(in the rows, 128 means zero)
R: rows in several groups, each row roughly a mix of its group's directions:
R (153 x 11):
[[131 144 134 147 188 102 157 110 136  91 108]
 [141 170  92 155  86 148 134 117 107 115  94]
 [128 104  91 159 151 145 123 153 153  91 168]
 [169 133  84 112 144 121 109 174  93 121 126]
 [112 178 107 134 160 116 137 113 149 136  75]
 [ 94 129 151  93 158 146  88 167 130 150 113]
 [163 134 116  90 160 149 114  91 118 114 170]
 [104 179 162 124 137 115 157 121 146  83 119]
 [ 83 151 142 125  83 132 159  89 139 110 144]
 [111 126 105 173 168 139 148 132 178 118 148]
 [102 160 160  89 140 109  93 148 112 163 120]
 [147  78 125 170 128 101 175 120 109 131 122]
 [147 131 109 187 125 155 136 132 154 123 176]
 [131 125 117 158 176 131 147 139 186 154 118]
 [ 96 186 117 114  87 137 122 112 103 141 109]
 [119 108 101  89 107 123 115  93  90  94 157]
 [101 180 148 129 146 122  95 110 172 131 150]
 [152 127 124 134 134 101  65 145 100 147 162]
 [127 125  95 122 110 127  81 146  97 127 183]
 [115 130 139 103 190  99 115 134 157 147  96]
 [ 81 144 115 157 100 121 131  98 131 107 177]
 [157 135 152  97 102  98 172 124 140 109  89]
 [131 112 141  97  94 140 115 130  93 120  66]
 [ 96 166 158 134  79 162 143 134 106 118 117]
 [ 75 137 144 181 124 129 140 139 110  99 104]
 [118 183 142 140 127  84 157  90 142 115 128]
 [104 120 142 103 156 118  83 149 147 156 173]
 [136 123 131 175  83  99 141 145  88 125  99]
 [148 130  77 115 148  99 125 121 108 176  98]
 [118 150 157 123 124 150  96 135  97 178  90]
 [153 139  74 136 124 117  92 143  94  92 143]
 [ 92 159  89 102 159 131  99  95 111 145 131]
 [178 109  79 104 105 157 140 133 135 115 149]
 [ 82 148 148 103 171 130  97 161 134 114 148]
 [178 134 167 133 156 128 115 119 138 153  82]
 [ 97 140 119 174 120 149 166  97 144 138  91]
 [111 112 183  76 146 117 154 103 127 123 122]
 [107 131  78 172 146 119  87 142 123 131 100]
 [155 149 118 138 120 190 124 140 166 104 150]
 [127 111 169 126  94 125 110 130 132  99 188]
 [136 162 139 168 130 176 124 156 171 122 137]
 [ 87 131 101 142  88 128  84 118 150 122  94]
 [117 160 163 139 137 158 134 152  94  85  98]
 [135 106 153  77 135 122 149 168 124 111  85]
 [ 87  97 144 117  88 105 111 170 111 108 125]
 [160  80 117 125 167 112 162 122 121  97 150]
 [174 143 104 140 146  90 108 125  82 102 128]
 [137 107  94 144  88 139  99 115 124 171 166]
 [ 77 129 111 147  96 110 135  80 109 144 108]
 [128  78 131 159 135 152 131 104  88 122 170]
 [133 134 136 135 130 122 201  88 111 140 106]
 [ 97 138 105  83 164 136 162 115 157 104 113]
 [ 85 123 101 136  89 137 122 112 117 110  73]
 [ 62 161  94 107 124 119 131 125 119 106 113]
 [127 108 125 116 111 176 116 156 132 135 190]
 [136 153 105 161 161 119 144 114 134 187 153]
 [145 189  88 141 163 127 126 108 135 142 110]
 [103 180 131 156 116 119 113  86 155 154 144]
 [114  88 112 148 108 142 149 164 158  90  98]
 [ 90 128 128 153 137 139 143 149 182 174 120]
 [148 170 177 109 136 123 126 116 157 120  85]
 [128 156 145 156 157 130  81 153 177 138 129]
 [146  89 146 168 137  97 143  82 107 116 145]
 [125 134  78 110 148 185 135 141 117 145 101]
 [175 105 108 123 124  86 137 146 122 177 111]
 [ 75 125 165 112 148 107 117  85 108 116 142]
 [126 130 140  68  86  92 125 153 121 143 143]
 [110 155 112 103  88 128 152 118  84 113  88]
 [102 170 102 129 128 170 104 149 154 133 165]
 [ 74 148 102  95 145 127 109  90 109 121 147]
 [128 111 173 119 143 154 170 118 145 132  77]
 [137 139 125 143 108 110 185 100 160  87 121]
 [ 99 103 128  88 150 130  94 164 145 168 118]
 [104 150  80 156 117 154 164 132 158 136 101]
 [102 112 113 184 155 140  92 140 161 119 113]
 [171  96 146 153 152 172 132 133 135 161 150]
 [153 117 183 111 133 149 143 141  98  96 162]
 [167 100  88 180 125 136 160 130 121 121 141]
 [129 180 140 135 161 130 132 104 158 169 100]
 [154 116  86 130 103 151 106 141 114  70 130]
 [165 121 104  98 123 109 137 139  87 126 181]
 [135 149 159 151  98  92  90 141  87 149 117]
 [ 89 133  87 152  98 139 155 135 121 167 156]
 [110 101 128 110 172 114 137  87  90 156 105]
 [119 146 147 129 160 137 132 116 197 105 103]
 [158 152 138 167  97 152 158  95 117 150 100]
 [128 110 110 143 115 107 193 118  97 125  93]
 [100 148 166 110  83 121 137  85 155 140 142]
 [177 138 142 143 126 129 140  90 154  79 107]
 [167 113 127 133 158 136 156 130 128 157  68]
 [129 137 123 191 114  84 147 139 156 133 152]
 [160  99 198 114 134 116 123 116 122 110 110]
 [107 177 149 150 154 124 179 110 140 134 149]
 [146 106 112 113 162 116 133 127 127 201 139]
 [117 120 139 152 102 192 150 136 122 116  87]
 [110 167 130 180 145 158  96 100 126 137 146]
 [136  69 108 106 148 135 126 172  98 115 138]
 [ 95 130  95 140 126  93 151 123 118 107 185]
 [123  87  90 145 124 139 154  97  90 100 151]
 [132 126 140  93 104  98 137 130 121 180  81]
 [145  94 104 113 125 124  93 147 103  90 174]
 [171 132 107 133 151 104 111  89 103 143  84]
 [119 138 119 140  79 118 111 130  73 153 162]
 [118 174 115 132 177 107 147 116 152 152  96]
 [ 92 144 181 135 114 137 167  88 137 123 137]
 [119 173  75 129 116 123 122 146 168 111 154]
 [157 114  66 128 103 123 167 132 125 105 111]
 [112 134 139 122 103 156  97 147 135  99  66]
 [139  80  99 146  90 173 125 136 111 152 124]
 [161 134 166 138 114 160 135 173 156 119  94]
 [108 151 168 162 131 111  85 116  98 138 159]
 [122 104 135  71 126 133 103 133 119  71 139]
 [140  87 150 135 160 125 170 139 127 172 101]
 [165 144 164 158 158 129 104 119 154 172 124]
 [126  89  57 118  99 128 122 131 124 108 127]
 [114 140 118 131  99  92 185 122 104  94 148]
 [118 134 121 112  95 100 145  87 142 151 183]
 [126 106 123 164 155 142 130 142 127  91 189]
 [119 162 157 107 126  92 125 161 162 151  90]
 [111 116 143 110 132 130 180 158 106  91  89]
 [125 176 152 143 151 136  89 106 165 134 157]
 [168 152 132  74 101 108 106 141 133 148 153]
 [120 137 144 131 136 131 153 111 201 140 162]
 [150 151  96 133  79 160 103 117  95 105 136]
 [122 149  90 155 157  94 153 113  95 155 154]
 [109 104 167 121  62 142 140 126 101 125 125]
 [148 134  60 124 130 114 121 156  96 113 152]
 [128 144 163 115 150 160 147 111 149  94  77]
 [113 102 124 123 111 115 147  85 182 160 150]
 [152 107 104  89 101 179 113 142 103 108 139]
 [ 75 147 179 127 112 119 130 156 153 108 136]
 [108 120 143  81 164 104 117 174  96 125 128]
 [120 155 126 174 146 136 161  99 145  79 134]
 [167 164 130 120 174 128 132 170 109 137 100]
 [108  93 117 133 127 173 163 134 181 132 135]
 [ 89 114 133 157 131 163 172 116 139  85 114]
 [178 100 138 138 175 144 124 114 155 137 159]
 [107 177  94 134 143 151 150 106 153 169 126]
 [134 168 164 110 105 127  88 125 108 173 113]
 [145 121 126 165 102 188 121 130 101  98 148]
 [137 141 143 125 108 113 190 117 142  84 100]
 [146  97  78 147  97 132 170 150 127 115 148]
 [137  78 174 122  90 130 108 139 105 119 154]
 [171 125 116  98 124 120 118 156  77 114 164]
 [184 124 114 118 122 170 145 110 149  88 119]
 [ 99  97  89 126 111  88 149 117 102 129 167]
 [148 124  99 151 142  75 163  86 136 137 122]
 [131 156 176  72 120 114 124 153 142 105 117]
 [103 137 111 147 136 152 189 126 121  82 139]
 [107 158 119 148 169 120 136 125 169 176 146]
 [170 107 117 124 164 137 145 163  97 105 164]
 [ 94 144 157 135 178 161 128 147 130 104  93]
 [110 117 100 127 130  74 166 149 133 170 117]]
which group is each row in? (one row of each group first):
[155 166 114 156 152 125 122 135 145 154  72]
L
[ 83 158 109 140  97 132 109 117 160 124  82]
G
[102  61 133 136 118 117 147 167 139 115 144]
N
[166 107 127 155 161 157 142 113 158  96  95]
A

[104 140  94 128 130 158 140 183 122 156  92]
L
[ 89 121 145 110 166 130 162 127 178 154 121]
N
[ 92 131 104 169 107 115 141 163 140 139 175]
L
[147 177 151 103 130  96 122 120 141 180 137]
G
[160 149 148  76 118 118 134 129 157 167  98]
G
[124  96 155 139 139 108 138  85 149 173 162]
G
[125 129 122 114 124  76 190 116 144 105 112]
A
[120 161 124 172 142 112 130 146 160 156  80]
N
[134 125  65 119 129 136 146 152 106 107  84]
G
[ 90 149 116 136 153  83 136 102 144 174 113]
A
[110 104  91 114 108 110 107 128 162 159 175]
A
[116 121 114 157 149 130  97 161 168 170 158]
N
[142 137 147 132 133 160  67 145 176 132 121]
N
[132 126 170 115 127 115 126 107  90 168  79]
G
